The same turns and mirrors carry the whole set onto itself, and each row onto the other rows of its family. Which rows share a family with each named row? Give them in list order.
These 18 rows form 3 families of 6 rows each.
netif: [-24.3  26.5  13.9  21.4  12.5  -3.6  10.8  -0.2 -28.5   4.1  -0.6 -14.3
 -28.5  -7.5  -3.8 -15.8 -20.8  20.8  20.5  -4.5  -2.4 -16.9  16.5  -2.2]
sig: [ -3.5 -36.1  -2.2  -3.8   3.1  -6.3   0.3  -5.7 -26.1  10.4 -15.1 -28.4
 -15.0 -10.3  19.7 -35.8  26.4  35.4  18.0   3.3 -27.2  -0.7  -7.6   8.1]
Tem: [ -9.9  -9.8 -28.3 -10.4  15.6  18.9   1.4   1.0  -1.0   5.8   0.4  -9.8
 -16.4   3.7  39.5  -6.2  27.8   7.2  31.1  11.6 -15.5 -17.9 -18.9  11.0]
remo: [-27.2  18.3  -0.2  17.9  18.7   0.2 -30.8 -15.4 -27.3   4.3 -11.0  30.4
  -8.5 -12.9   3.7 -23.1  -9.2  42.3  19.4  -4.2  -2.5 -11.3   1.9  12.4]
bek: [ -7.2   7.5  19.2   6.7  40.1   0.5  -5.0  13.3 -20.3 -14.7 -15.6  -0.2
 -10.2 -21.1  32.0   7.2 -23.5  25.2  25.1   4.7   3.9  14.1  10.2  14.4]
luman: [-13.8   6.4  22.1  25.2  24.1  -1.0  -8.3   8.5 -24.4 -14.3 -22.9   9.4
   0.0 -11.3  40.1  -6.7 -23.6  19.7  13.0  -8.6  -0.3  17.0   6.7   3.9]
gusad: [ -1.2 -37.6 -21.0   0.7  -0.9   2.9 -17.9   1.4 -23.5   8.7  -5.8 -22.6
  -6.5 -15.7  17.2 -28.2  11.7  39.1  24.4   2.9 -35.2   3.0  -3.5  21.5]
talag: [ -8.0 -19.5 -20.3 -16.7  16.3  12.8  -1.6   2.2 -24.1  11.8  -2.3 -10.9
 -14.1  14.0  35.9   1.4  24.3   5.7  43.8   4.3 -14.2 -15.0   2.0  19.2]
sirep: [-30.0  30.1   9.4   9.4   6.0   5.7   4.8  -2.1 -45.9  10.5 -15.0 -17.9
 -23.9  -8.7   8.1 -18.4 -12.7  19.8  24.4   1.9  12.7  -0.4  11.2  -1.3]
maso: [-23.5 -21.6  -8.4   9.4   7.8   0.5   9.4  -3.1   7.3  20.1 -24.1  -3.6
  -1.2  18.4   4.4 -37.3  15.2  13.2  19.7  -7.3 -22.0   2.6 -21.6  25.4]
tuler: [-26.3  24.2   1.6  11.7  36.7   5.3 -21.5  -6.4  -7.6   3.7  -7.9  23.8
  -9.0 -12.9   0.8 -15.2 -16.4  41.8  33.4   1.0  -3.3  -1.9  -0.2  30.1]
bunor: [-28.5  24.6   8.2   4.3  17.0   5.4   0.8   5.0 -30.5   7.2 -10.8 -26.0
 -26.3 -25.7  -2.7 -18.8 -18.8  36.9  31.9  11.1   4.7   3.6  12.1  12.1]
kode: [-17.6 -10.6 -26.9  11.0   5.8  19.5   9.1   7.1  17.1  10.8  -9.8 -19.2
  -5.9   3.8  23.4 -28.2   6.9  10.3  18.8   2.2 -24.0   6.9 -29.3  21.7]
dol: [-17.2  19.3   8.5  24.7  26.0  -8.0 -15.5 -10.8 -16.6  -3.4   3.4  24.0
 -15.5  -8.8   1.7 -13.6 -15.5  35.0  19.0  -9.9 -14.0 -25.5  11.0   7.6]
luful: [-11.8 -26.4  -2.3 -11.5  24.1  -1.9   5.2  -1.2 -12.1   6.3 -16.7   0.5
 -11.1  16.0  37.7  -6.2  35.0   4.4  31.4   2.2 -13.2 -14.1  -5.5  10.2]
ded: [ -6.5   7.8  24.7  29.9  26.3 -10.5   3.3   7.4 -18.3 -16.1  -5.5   0.5
 -11.6 -11.4  21.9  -4.5 -28.9  21.4  10.5 -11.4 -11.6  -2.1  14.7  -1.2]
sado: [-22.5 -19.1 -17.3  14.1   7.7  13.5   5.3   9.6   6.2  15.7 -15.9 -12.8
   4.9  19.4  17.9 -24.7  -1.3   6.6  31.7  -6.6 -26.4  13.8 -13.1  34.1]
pupaf: [  1.5 -25.1 -26.1  -0.4   4.3  11.2  -9.2   1.3  -6.7   1.4  -0.7 -24.4
 -13.8 -21.4  32.7 -24.9  18.3  34.0  15.4  10.9 -31.4  -2.4 -21.1  10.7]

Same family as sado: remo, luman, gusad, talag, sirep
Same family as pupaf: netif, Tem, kode, dol, ded

The same turns and mirrors carry the whole set onto itself, and each row onto the other rows of its family. Which rows share a family with each named row? Give them in list order.
These 32 rows form 4 families of 8 rows each.
posek: [ 11.2 -10.0 -25.1  -4.3  -9.8  12.9  -0.6  -4.1]
Gop: [ 15.5 -17.7 -23.6 -10.4  -4.2 -14.4   2.8  -0.8]
Sed: [ 19.0  -8.2 -21.3   1.1  -5.5   5.4  10.7   1.6]
mup: [ 19.4  -5.5 -18.4  -1.0  -6.7  -5.7   4.7  13.5]
pob: [ -4.1  14.1 -13.1  -3.3   5.4 -24.6 -23.4  12.6]
ladim: [-10.4  28.1  -6.2 -13.8  -4.3 -17.8 -11.6 -12.8]
rosem: [ 12.1  -5.3  -0.7  15.7  12.5   2.9 -12.6 -27.6]
Luno: [-10.4 -30.0  -1.1 -10.9  16.7   5.1 -12.1 -10.1]
lige: [ -7.7 -15.1 -20.0 -23.0  -5.8   5.1  -7.1   9.2]
Saz: [  3.5  14.2  25.2   1.5   1.2  -2.1  -3.0 -22.2]
tel: [-12.3  20.3  -0.1  10.5  -1.2 -16.9 -14.4  13.5]
pep: [  1.1  -0.3 -31.3 -12.6  -7.9  11.4  -2.1  -2.5]
Lafof: [  5.0 -20.5   5.8 -12.7  24.4  -9.6  14.7  -8.6]
mepas: [  5.4   1.5  16.9   6.8   4.5  17.5   6.6 -17.5]
fub: [-14.8  19.6  -4.9  -8.8  14.6 -23.0 -20.5   7.7]
betuv: [-14.8  22.6   4.0 -19.6   6.1 -17.9 -13.1   7.0]
Bofi: [ -5.9 -10.3  20.2  -6.5  30.2 -11.1   1.1   1.3]
Dis: [ -9.4  -6.9  12.8 -17.6  30.1 -20.0  -5.6  -0.1]
niman: [  8.6 -10.3 -22.9 -12.8   8.8 -16.8  11.1  10.7]
Pitem: [-13.3 -12.5   5.5 -18.2  24.8  -5.6 -18.5 -20.5]
Vebiz: [ -2.3  27.7   1.1 -11.0 -16.4  -6.3  -9.8  -4.1]
zabe: [ -7.6   9.0   3.2  22.1  15.5  -0.7 -16.9 -21.6]
Semu: [ -4.1  23.6 -15.5  14.8   2.3 -15.0 -13.6   3.1]
kila: [ -7.1 -28.6   5.3 -15.8  15.3 -14.4 -16.1  -8.1]
zit: [-19.0  -9.3   8.0 -21.1  25.9 -10.7 -15.8  -4.7]
golo: [ -8.0 -13.6 -21.3 -10.9  -3.9  10.5   9.6   8.6]
Vafi: [  6.4   5.5  20.3  15.8  -6.3   1.7  -4.6 -12.7]
Fup: [ -4.4  11.9  -4.2  14.9   8.3   2.6  -5.0 -33.0]
Gav: [-15.6 -15.7   3.9 -14.7  27.2  -7.3  12.8  -4.5]
vuvot: [ 13.4  -2.7  -4.2  20.4   3.8  11.1  -4.4 -21.1]
ref: [-13.3  25.9  -6.0 -21.8   0.7  -8.8  -4.8   7.0]
Sut: [ 13.5   2.1   5.0   9.1  -3.1  15.7   3.0 -21.9]

Same family as Lafof: Luno, lige, Saz, niman, Vebiz, zabe, Semu
Same family as Vafi: Gop, ladim, tel, kila, golo, Fup, Gav

The same turns and mirrors carry the whole set onto itself, and each row onto the other rows of its family. Which rows share a family with each named row? Give them in list order.
These 16 rows form 4 families of 4 rows each.
Gof: [  8.8 -50.5  -8.8   1.9   0.5   4.6   2.5 -13.4 -17.7   0.9 -15.2  -2.0
   4.5  -2.6  15.1]
ropi: [ 10.0 -46.8   1.1 -12.7 -12.1   0.7   9.4  -7.0  -5.6  -2.5 -18.5   5.5
  -5.4 -14.5   8.7]
zofup: [-18.5  -6.1  -5.8  15.6   5.7  -1.1  10.6  12.8 -13.1  21.3  11.4  -6.7
 -16.3   2.3  13.0]
Zef: [  9.9  16.0  23.2 -23.9  15.3   0.2 -15.5   0.2  -4.6 -15.3   5.3   5.3
   8.8  10.6  -3.7]
tovu: [ 17.2   7.2  11.7   4.8 -13.0 -16.6 -22.6 -10.1  -4.6   9.1 -14.7  -3.0
  11.7  27.1  -2.3]
Pab: [  5.4   9.1   3.3   9.8 -11.9 -24.3 -11.1  -7.9  -0.4  13.9  -8.9  -6.5
  12.7  14.0 -19.9]
Soka: [ 25.2  12.2  11.2  -0.4 -18.9  -7.3 -23.8 -19.9  -5.2   3.9   4.4   7.5
   8.2  12.2  -9.8]
figaz: [ 21.6  18.7   9.6  -6.5  -8.2  14.6  -6.2  -8.2   8.9 -14.7 -15.5   9.5
  13.8 -11.2  -9.5]
tibid: [  9.4 -48.0  10.6  -4.6   9.4  16.3   1.5  -1.3 -15.4   9.1   8.6  -0.6
  -3.1   0.7  19.2]
Lemo: [  6.4  22.3   1.1   9.3   7.0  -8.0 -27.5  -0.3 -10.9  -7.9 -18.7  -3.3
   7.1  16.7  -0.9]
komef: [-11.8 -11.0 -19.5   1.6   6.9  13.6   8.7  12.1   0.3  19.1  16.7 -12.4
 -13.1 -11.2   8.9]
luzuf: [ 11.8  21.2  14.5 -23.2   6.0  12.1   0.7  -4.7  -1.1 -17.1  -0.8  13.8
  -5.7  -1.9 -10.8]
ripez: [ -0.3 -22.2 -11.7  12.9  13.3  19.9  -2.4  13.2 -12.5  12.5   2.7 -17.5
 -17.8 -16.2  13.2]
fot: [  8.3 -36.3 -20.9   2.8   2.4  -0.1   7.6  -8.3  -3.2   5.5  -9.4  -0.5
   9.3 -17.6  27.5]
rutuz: [ -0.4 -23.3 -20.2  -8.5   3.7  -9.3   2.1  -6.7  -6.0  25.1  23.9  -6.3
 -11.3 -12.5  12.6]
Zabud: [  7.9   0.7  14.2 -13.2   4.0  16.4  -0.2   5.8  -4.5 -28.1  -4.5  24.8
  -2.2   9.6 -11.5]

Same family as rutuz: figaz, tibid, Lemo
Same family as Zef: Soka, ripez, fot
Same family as komef: Gof, tovu, luzuf

The same turns and mirrors carry the whole set onto itself, and each row onto the other rows of its family. Which rows share a family with each named row? Give them in list order.
These 32 rows form 4 families of 8 rows each.
nafe: [-25.5 -15.4   5.3  -6.6  -6.3   7.0  13.8 -13.3 -20.0  17.7  11.9  -0.1
   9.1 -11.9]
tov: [ -3.7  28.4  19.2 -10.3   0.2 -12.3  16.3   0.6 -10.6 -14.4  15.7  -8.5
  24.5   2.1]
tate: [  4.9 -25.8 -11.4   0.2 -11.3   6.8 -18.6  -4.5   4.8   0.8  -4.9   8.0
 -19.5  -0.8]
musa: [  7.5  -3.3  18.6 -14.1 -14.5  11.7 -11.7 -17.2   6.5 -18.0   9.4  24.0
   6.7  -5.4]
leluf: [-26.4 -18.3   0.8  -7.9 -12.9   9.5   8.0 -12.8 -18.6   5.1  -0.4   5.9
   7.7 -15.9]
vak: [ -6.2  24.7  16.3  -0.8  -5.3 -13.0  22.9   8.9 -21.9 -10.1  12.9  -2.3
  20.5   1.7]
divev: [  8.9  -5.3  -3.4 -28.7  16.7  13.6  -5.4   9.0 -10.8  17.8  16.5  -4.4
  12.6  -5.9]
Fum: [ -1.9  33.9  19.4   2.8   8.6  -8.9  11.6  -0.6 -19.3   0.0  19.0  -9.5
  22.2   4.6]
faki: [-14.5   1.2  12.8  30.7 -18.7 -14.7  -1.6  -9.7 -15.9 -15.4  -9.3   7.4
   0.7   6.6]
zuka: [ -8.6  10.3  -8.6  18.3   4.3  -7.0  -6.7  25.4 -21.2  19.6   2.7 -17.8
  -3.7  -0.2]
vegod: [ -4.8  11.1 -12.0  17.4  10.7 -15.3   5.3  13.5 -19.9  18.4   3.3 -24.1
  -2.8   8.3]
lutaz: [-25.3 -11.4   8.9   3.9  -4.3   5.8  22.9  -7.5 -20.7   9.7   3.4  10.3
   1.5 -11.1]
kopig: [  0.7 -19.3  -8.4   5.3  -6.5  11.3 -27.2  -8.4   8.3  14.9 -12.4   5.0
  -7.6   2.3]
sol: [ 27.6  19.1  -0.4  -2.3   0.8  -7.5 -29.6   2.1   8.0  -8.9   9.8 -11.3
   1.7  15.4]
vav: [ 16.7   6.8  -4.0 -27.1  14.8  11.2  -5.5   5.1   4.0  16.9  22.9  -8.9
   1.7  -3.4]
kupot: [-16.8 -11.7  -1.1  -5.2 -14.6  -0.1  19.2 -12.6 -21.8  12.4  -1.6   3.5
   9.3 -21.1]
Kod: [ 16.9   3.2  -0.5 -33.0   3.7   7.4   3.9  -0.3  -1.0  16.5  20.1  -9.9
  14.5  -2.0]
vun: [ -7.1  13.5  11.2  31.3 -20.1 -14.7  -1.0 -15.2  -4.3 -16.8  -2.5   2.6
  -9.8  10.7]
Bive: [ 11.5  -1.3  12.8 -12.3  -9.3   4.9   0.8 -28.0  13.2 -17.9  13.6  16.9
  10.5   1.1]
paz: [ 28.1  27.2   3.9  12.4   6.2  -7.2 -12.6   8.3   6.5  -5.3  14.1  -8.5
  -2.3  19.6]
zofa: [ 22.0  -4.7   4.2 -22.0   8.1  10.3   1.1   8.6   0.5  25.2  20.9  -8.7
  11.2  -1.9]
lof: [ 11.3   5.4  14.1 -10.0 -16.0   4.8  -0.7 -18.5  10.2 -28.8  11.4  19.2
   1.8  -1.6]
Toda: [ -9.5   3.9  -9.4  14.9  10.5  -2.1  -3.9  14.5 -22.6  27.9   2.3 -21.8
   3.7   6.0]
fole: [  9.8 -16.1 -11.3   4.1  -1.1  14.6 -27.8 -11.9   9.5   9.4   0.9   0.3
 -14.6   3.0]
nupu: [ 26.7  23.6   2.0  10.3   2.0 -10.7 -20.3   8.7   7.1 -16.4   1.8  -1.3
  -5.8  15.1]
Tudar: [  8.2   3.1  19.1 -19.5 -16.9   1.6   1.6 -15.6   3.2 -12.0  14.0  25.9
  13.4   5.7]
pez: [  5.4 -20.2 -12.1  13.0  -3.1   8.6 -22.2  -5.0  -1.7  15.1  -1.2   7.1
 -20.0   0.9]
zefu: [  1.6  26.0  14.4  -0.1   1.8 -13.2  21.1   5.2 -17.2 -13.3  28.2  -4.6
  16.2  -2.0]
tepa: [-19.3  11.9  -0.3  26.8 -12.7 -12.8  -5.7 -11.6  -9.3 -24.1  -6.4   8.6
  -4.0   1.7]
fer: [ -7.0   4.7 -11.2  22.5  14.2  -4.2  -6.4  10.3 -16.3  13.0  -0.9 -28.4
 -11.0  -2.9]
Maru: [-13.9   6.3   4.6  36.9 -10.3  -6.2  -8.4  -3.3 -12.6 -16.4  -5.5   8.0
  -9.5   7.0]
Gupo: [ 18.6  20.3   5.1  12.2   8.8  -2.5 -24.6   8.7  13.2 -11.5  16.2  -2.8
  -1.9  20.6]

Same family as tate: divev, Fum, lutaz, sol, vun, Tudar, fer
Same family as kupot: zuka, kopig, Bive, zofa, zefu, tepa, Gupo
Same family as lof: leluf, vak, Kod, paz, Toda, fole, Maru

The same turns and mirrors carry the whole set onto itself, and each row onto the other rows of its family. Which rows share a family with each named row? Give them in list order.
These 40 rows form 5 families of 8 rows each.
sare: [ 20.5 -10.5  20.2  -4.2 -10.0   8.6  -7.3   0.7 -14.0 -25.7]
savat: [ -0.2  19.4 -10.7 -24.3  10.0 -21.9   1.1  -0.7  10.5   9.1]
rad: [ 22.4  -9.5  10.5   3.1 -14.0  21.8 -16.6  -3.6  -6.8   0.3]
loza: [ 21.9 -14.9  20.2  12.6  -1.0   8.0 -11.6  -5.6 -17.3  -8.6]
muke: [ 21.5 -17.1  10.4  -2.9  -8.1  23.9  -8.6  -0.6  -0.5 -15.4]
Ril: [ -7.0   0.8  -3.3  17.4   2.8 -33.5 -13.0  -0.7  13.6   1.5]
pip: [ 22.7 -12.9  28.9   9.5   2.1  -1.2 -12.9   3.1 -12.5  -9.1]
dape: [22.8 -8.6 21.8 -8.0  3.2 16.2 -9.3 13.1  2.5  6.2]
Govu: [ -5.9  22.3 -24.0 -13.0 -11.3 -15.6 -13.7  -8.4   7.2  -2.4]
Ledel: [-21.2   6.9 -20.4  -1.8   5.7 -24.5  -3.5  -7.9   6.4  -3.7]
banu: [ -6.2  10.9 -17.4   0.7   0.2 -24.5 -13.3 -15.1  13.3  12.2]
Tuz: [ -6.4  15.7 -16.9 -14.5 -13.1 -25.6 -10.9  -8.9  15.4  -4.8]
febaz: [ -8.0   8.3 -14.1   7.9   7.8 -31.1 -12.6 -15.6   6.5   4.2]
dabur: [-13.8  12.2 -19.3  -7.1   2.8 -19.4  -4.0 -17.5  17.8   0.2]
noke: [ 21.2 -12.3  17.8  -3.5  10.1  19.9  -3.4   7.5  -6.7   4.0]
ved: [ 18.5 -10.0  21.4 -15.3   1.1  15.8   0.6  11.8  -8.5 -17.0]
Fisu: [ -2.3   4.9  -1.1   4.5  15.1 -23.5  -6.6   4.1  28.0  10.3]
tig: [-14.9   6.1 -14.3 -10.3   4.4 -27.5   3.1  -8.7  11.4   8.4]
gesi: [-18.4  13.5 -19.9  -9.5  10.9 -19.8  -7.9   3.1  11.1 -15.3]
Bibed: [ -5.4   5.1 -10.6   8.2  -9.3 -21.1 -16.0   0.9  23.5  10.4]
difi: [-11.2   6.4 -13.3  14.0  12.1 -13.9 -16.2   4.5  24.6  -3.4]
nisad: [ -1.1  14.2  -4.3  -7.3   8.9 -39.8  -3.0 -10.6  -5.4  -5.9]
pesuz: [ -9.5   8.2 -14.1  -2.5  18.5 -25.1  -5.0  -3.9  12.3  13.6]
geru: [ 15.3  -6.7  12.5 -12.4  -3.7   3.2  -3.9  -6.7 -30.7 -21.2]
Lub: [-16.7  10.1 -22.7   2.8  15.0 -17.8 -11.9  -3.6  11.6   5.3]
bora: [ 20.1  -3.0  13.8 -25.0   7.6  14.4   2.7  -2.4 -16.1 -12.3]
sor: [ 16.6  -2.5   4.0 -21.0 -16.3  16.2  -6.5  -5.1 -19.6 -11.0]
sileb: [  8.0  -9.1  11.7  12.5   8.8  18.6 -20.0  12.7  -9.7 -20.3]
vuzas: [ 20.1 -22.4  16.4  -6.4  -5.4  16.6  -1.2   7.5  -6.5  -7.9]
lofep: [ 10.4  -1.1   2.4 -16.5   4.7  22.5  -6.2  -2.5 -19.3 -25.8]
sosu: [ 23.4 -20.6  19.1   1.2   1.5  14.0  -4.7  -1.4  -6.7 -19.3]
Guv: [ 22.6  -7.1  16.5 -10.9 -17.3  15.0  -7.9   1.5  -7.0 -17.7]
kikop: [-15.4  17.4 -21.0  -3.9  15.1 -19.5  -9.7  -1.2  -2.1 -17.2]
Per: [ 12.7  -9.1  12.0 -10.1  -2.3  22.4  -6.9  12.6  -9.4 -24.8]
fivo: [-12.3   8.6 -11.2  -2.6  11.5 -29.3   0.0 -17.8  12.0  -2.9]
Kuvu: [ 10.7 -11.3   6.2   7.7   8.3  27.6 -13.6   8.1 -11.3 -11.7]
bidu: [ -8.6  12.0  -8.4 -20.8  12.5 -27.2   2.3   2.9  15.0  -0.4]
lin: [ -6.9  11.1  -5.6  -5.2   1.0 -39.6  -6.8 -11.2   4.6 -13.5]
Leg: [ 17.9  -5.1   8.2   2.8 -17.4  22.2 -24.5   4.7  -0.6  -5.5]
lova: [ 13.3 -22.5  10.2   1.8  -4.4  19.6  -7.8   7.2 -11.5 -18.6]

Same family as Govu: savat, pip, dape, nisad, sileb, kikop, Leg
Same family as loza: rad, Tuz, noke, gesi, Kuvu, bidu, lin
Same family as difi: Ril, Fisu, Bibed, geru, bora, sor, lofep

The same turns and mirrors carry the whole set onto itself, and each row onto the other rows of its family. Which rows share a family with each named row? Give them in list order.
These 16 rows form 4 families of 4 rows each.
vep: [  6.1 -27.4   7.1  -4.3  10.8  36.2   0.2  -2.1  22.8  14.0]
bov: [-14.1 -10.2  19.4  19.8  13.9   3.0  12.2 -20.8 -20.7  -2.3]
golu: [ -5.3 -22.3   6.7   3.3  12.6  30.3  -4.3  -6.4  22.7  25.6]
tisid: [ 17.7 -17.3  -9.9 -17.4  15.3  18.3  -5.8   1.4  12.0  -4.4]
Gidab: [ 10.7  -4.7  -5.8 -21.5  23.3  14.3  -6.9   0.7   1.5  -6.9]
nof: [-28.9  -1.6  16.7   3.4  -4.1 -16.5  -3.6   6.4  11.3  -1.3]
Pok: [ 13.4 -11.7  -4.0 -30.3   9.9  10.9  -5.2   1.1  13.4  -5.8]
Nonug: [-14.5 -18.1  22.8  19.4   3.1  -7.1  14.6 -11.4 -19.0  -9.7]
bafi: [ -6.5 -13.0  17.0  22.3  -2.8  -8.1  16.9 -25.1 -10.9  -5.8]
nol: [  5.8 -30.7   7.7  -2.4   8.5  32.5   3.3 -16.2  16.8  21.5]
renim: [-21.2 -10.3  28.0  -0.8 -12.8 -16.3  10.0   7.3   2.8  -5.0]
sigo: [ 20.5  -7.7   1.7 -22.8  12.2  22.5   4.2  -5.2  12.9  -8.2]
deza: [-27.4 -12.8  23.2   5.6 -15.4 -15.5   4.1  -2.5  14.0   2.7]
nuzi: [ -7.8 -12.6  19.7   8.3   4.2  -6.4  15.9 -22.6 -22.1 -12.3]
big: [-24.0  -6.6  22.3  13.4  -9.7 -16.7   5.1  -0.9  10.1 -10.8]
defe: [  9.0 -33.2   0.9  -5.2   2.9  23.0  -0.1  -1.9  19.4  24.5]

Same family as vep: tisid, Nonug, big
Same family as nol: Pok, deza, nuzi

